In the data rows, zero lies at 4.5, halfway between 4 and 5.
Some points, one per row:
[7 3 4 5 2 5 6 4 0 2 3 3 5 2 4 7 4 2 4 0 5 6 5 4]
[6 6 4 4 5 4 6 5 5 4 5 5 5 5 8 4 3 4 5 3 4 4 4 5]
[2 4 6 3 7 4 3 4 7 6 3 5 3 6 5 4 5 7 4 7 5 2 4 3]
[8 4 4 5 0 4 6 7 2 2 8 6 6 3 2 6 6 1 5 4 4 6 6 3]
[3 6 3 5 4 6 5 4 5 6 6 7 5 6 5 5 3 4 4 5 6 4 3 5]
[3 4 5 6 2 7 5 3 2 4 6 6 4 8 5 7 6 2 3 2 6 4 3 7]
[5 4 4 6 5 5 4 5 5 4 5 6 4 4 6 4 3 5 6 4 5 7 4 4]
[0 5 5 4 7 4 4 4 9 7 4 4 3 5 4 2 3 7 6 7 5 4 5 5]
[1 4 4 6 6 4 7 5 6 6 5 6 7 7 6 6 6 5 3 4 6 6 4 6]
[5 7 3 5 6 4 5 6 4 6 4 5 6 5 6 3 5 4 7 5 4 3 6 3]
[5 1 4 5 2 8 6 5 0 0 2 4 5 4 1 6 6 3 1 4 8 3 5 5]
[2 5 5 4 6 3 2 3 6 7 4 4 4 7 5 3 2 8 7 8 4 4 4 3]
[6 3 3 3 5 5 4 8 3 2 3 2 5 2 0 1 5 3 1 7 4 3 6 0]
[3 5 3 6 4 4 5 6 4 4 5 6 6 6 4 4 3 5 6 4 5 8 4 5]
[2 4 5 5 5 5 5 5 3 7 5 5 5 6 7 5 4 4 5 3 6 5 4 7]
[5 4 5 2 5 5 6 4 5 6 4 2 3 6 4 4 7 6 3 6 6 2 4 4]
[8 6 3 4 1 5 6 3 2 2 7 3 2 3 1 6 6 0 4 5 4 4 6 4]
[4 3 6 3 4 5 5 5 3 4 4 3 4 4 2 5 6 3 3 5 5 4 6 3]
[1 3 6 5 4 7 8 2 4 6 5 5 3 5 5 6 5 5 3 4 5 3 2 5]
[2 7 4 7 7 2 4 6 8 7 6 6 6 7 7 2 3 6 5 4 5 6 4 6]
[8 4 1 5 3 7 4 5 1 0 7 5 7 4 2 7 7 0 4 4 5 9 5 6]
[5 3 4 7 4 6 5 5 0 1 5 5 4 4 1 6 7 3 2 4 9 3 5 3]
[5 6 4 5 5 4 4 3 6 4 5 6 4 6 3 3 5 4 5 5 3 6 5 5]
[5 4 5 4 5 5 4 5 5 6 6 3 6 4 7 4 5 4 4 3 4 4 4 5]
[6 6 4 3 5 5 5 4 4 4 4 6 4 5 4 4 3 4 7 4 3 7 4 6]
[5 6 3 4 5 5 4 5 6 6 3 6 6 3 5 3 4 5 6 5 3 6 4 6]
[0 6 6 4 6 4 2 6 9 5 6 4 3 4 5 1 2 8 5 8 5 4 5 5]
24 more points follow, each with its number after it:
[7 4 3 4 1 5 9 4 0 2 9 4 3 5 1 6 9 0 1 4 5 6 5 5] 0
[7 4 5 5 1 2 5 3 1 2 5 2 4 4 2 3 7 3 3 5 3 5 7 5] 1
[4 3 5 6 6 5 4 4 6 5 5 6 6 6 5 5 4 3 5 5 5 5 4 6] 2
[4 6 4 4 5 4 6 5 5 6 6 5 4 5 6 4 3 5 4 4 4 3 4 6] 3
[6 3 6 7 5 5 6 5 4 4 3 3 2 3 5 4 4 7 4 5 4 6 4 6] 4
[5 1 5 8 0 8 7 4 2 4 8 6 5 9 2 9 7 2 2 5 9 6 4 8] 5
[5 5 4 5 6 5 5 4 6 2 6 6 6 5 6 5 3 4 5 3 4 5 5 5] 6
[5 5 4 5 3 4 1 4 4 4 5 4 7 5 5 4 4 5 5 3 6 7 2 5] 7
[9 8 3 1 0 1 4 2 2 0 0 0 1 0 1 3 4 4 5 4 0 3 8 3] 8
[4 3 4 6 6 5 6 4 6 6 3 7 4 5 7 6 3 3 4 5 5 4 4 5] 9
[4 6 4 4 5 2 5 4 6 5 4 7 1 5 7 2 4 4 4 5 4 2 7 5] 10
[5 6 3 4 4 4 5 5 6 6 6 5 8 4 6 5 4 4 6 3 5 6 4 4] 11
[4 4 6 5 7 4 4 2 5 6 7 6 6 5 5 5 5 4 6 5 6 5 4 3] 12
[6 6 5 4 5 5 5 4 5 4 5 6 6 4 6 5 5 3 6 3 3 4 5 5] 13
[1 5 5 3 8 3 3 4 8 6 3 3 3 6 6 2 3 8 3 7 5 2 5 4] 14
[3 5 4 6 2 4 4 5 4 5 6 5 6 5 7 5 4 4 6 3 4 7 3 4] 15
[5 6 5 3 5 6 6 6 6 5 4 6 4 4 6 3 4 4 5 5 2 6 5 2] 16
[1 2 4 7 4 8 4 5 0 3 3 6 3 4 1 7 6 2 4 3 8 5 4 5] 17
[6 3 6 4 1 7 4 5 3 1 4 3 3 5 0 5 7 5 4 6 6 4 5 3] 18
[9 4 6 4 0 0 8 3 1 3 6 1 2 2 4 3 6 1 3 2 4 4 5 4] 19
[9 9 2 0 4 1 1 1 6 2 1 0 4 0 3 2 2 6 4 3 0 3 7 0] 20
[2 5 5 2 8 4 1 4 9 6 4 4 1 6 5 1 3 8 5 8 4 2 4 2] 21
[0 3 4 5 5 5 4 5 4 6 6 6 5 7 5 6 5 6 5 4 5 3 2 4] 22
[2 5 5 6 6 5 5 5 5 6 5 6 6 6 7 5 5 5 6 4 7 5 4 7] 23
Which of these numbered points is nearest to each point below by angle, seen from the average point of the first points? Its number follows each.
[9 5 3 4 2 4 3 5 3 4 5 5 5 2 3 4 4 3 5 4 3 4 6 5] > 8
[5 4 5 4 4 5 5 5 4 5 3 5 6 5 5 5 4 5 6 2 3 5 4 6] > 13
[7 3 4 4 2 6 8 3 1 2 8 4 4 5 1 6 7 2 3 5 5 4 4 6] > 0
[5 2 7 3 1 0 9 2 1 3 6 0 1 3 3 0 7 4 4 3 4 4 6 2] > 19
[7 4 4 5 1 3 6 3 2 3 6 2 5 5 2 3 7 3 4 4 5 5 6 5] > 1
[2 6 4 4 7 3 3 4 7 6 2 3 3 5 5 5 2 8 4 6 5 3 5 5] > 14
[5 4 5 5 4 4 6 4 6 5 3 8 5 5 4 4 4 5 5 4 4 5 5 6] > 9
[2 4 5 6 6 3 5 5 4 7 4 6 4 6 7 2 4 7 5 4 6 5 3 6] > 23
[5 2 4 5 4 4 4 5 5 3 6 5 6 3 6 6 3 3 5 5 4 5 2 6] > 2
[6 4 2 5 2 7 7 7 2 0 8 6 6 3 1 6 5 1 3 3 6 9 6 3] > 0
[5 5 5 5 7 5 1 3 6 5 6 5 3 5 7 4 3 8 7 7 2 5 3 6] > 21
[3 4 7 5 7 4 4 4 6 6 3 4 4 5 7 4 3 7 5 5 4 3 4 4] > 14
[5 5 4 5 4 5 4 3 5 4 7 4 5 6 5 5 3 7 5 5 4 6 2 5] > 7
[5 4 5 5 5 4 6 3 5 4 4 8 5 6 6 5 4 4 5 4 5 5 5 6] > 9
[1 4 5 5 6 5 5 6 6 6 4 5 3 7 5 6 5 7 5 4 5 5 3 5] > 22
[4 3 5 7 3 5 5 3 4 5 6 5 4 5 4 7 6 3 2 4 6 5 3 6] > 5
[5 5 5 5 5 4 5 4 5 7 4 7 2 6 6 4 4 6 4 2 3 3 4 5] > 3
[4 4 5 5 4 4 5 5 6 3 5 6 6 3 2 5 4 5 6 3 4 4 4 4] > 6
[1 3 6 5 5 4 7 3 3 6 4 7 5 7 6 6 4 5 4 4 6 4 3 5] > 22
[8 4 3 3 0 4 4 5 3 4 6 3 4 3 4 4 6 4 4 5 5 6 7 2] > 1
[5 4 5 4 5 6 5 6 4 5 5 6 4 4 4 5 4 6 5 5 3 5 5 3] > 16
[5 3 4 5 4 5 3 4 4 6 6 5 7 4 6 6 4 4 5 4 6 7 3 4] > 7
[6 4 5 5 6 5 6 3 5 7 5 6 4 4 5 6 4 5 3 3 3 3 3 5] > 9
[3 2 4 7 4 7 5 4 0 1 1 6 5 4 4 7 7 2 4 3 7 1 4 6] > 17
[1 3 5 8 5 6 7 5 4 5 5 3 4 7 6 3 6 4 4 3 5 3 2 5] > 22
[2 3 7 6 7 2 4 5 4 5 3 3 4 5 7 2 6 6 5 4 4 2 5 5] > 14
[4 1 6 6 4 7 7 3 2 3 6 5 4 8 3 6 6 4 4 6 5 3 3 6] > 5
[4 4 4 5 4 5 4 5 5 5 6 5 5 5 6 5 5 5 5 4 3 6 4 5] > 15
[5 5 5 4 4 4 4 4 4 5 4 6 4 5 5 5 5 3 6 5 3 5 5 4] > 13
[5 6 3 5 7 4 3 4 5 6 5 6 4 4 7 4 4 4 4 5 4 5 6 4] > 10
[6 4 2 5 2 7 5 1 4 4 7 7 6 6 4 7 6 2 4 4 6 6 3 7] > 5
[7 1 5 6 2 4 6 3 0 2 3 2 6 4 4 8 5 0 3 0 7 5 3 5] > 19
[6 4 4 6 1 6 5 7 2 2 7 4 6 3 2 6 6 2 2 4 5 6 7 4] > 0
[9 7 3 4 0 5 4 2 5 3 7 8 7 2 4 6 6 3 4 5 3 7 5 7] > 13
[9 7 1 3 2 7 4 4 5 1 9 6 7 2 2 7 5 2 5 6 3 8 4 5] > 0
[3 6 6 4 8 1 3 6 9 6 1 3 3 5 6 1 3 9 5 7 4 0 7 4] > 14
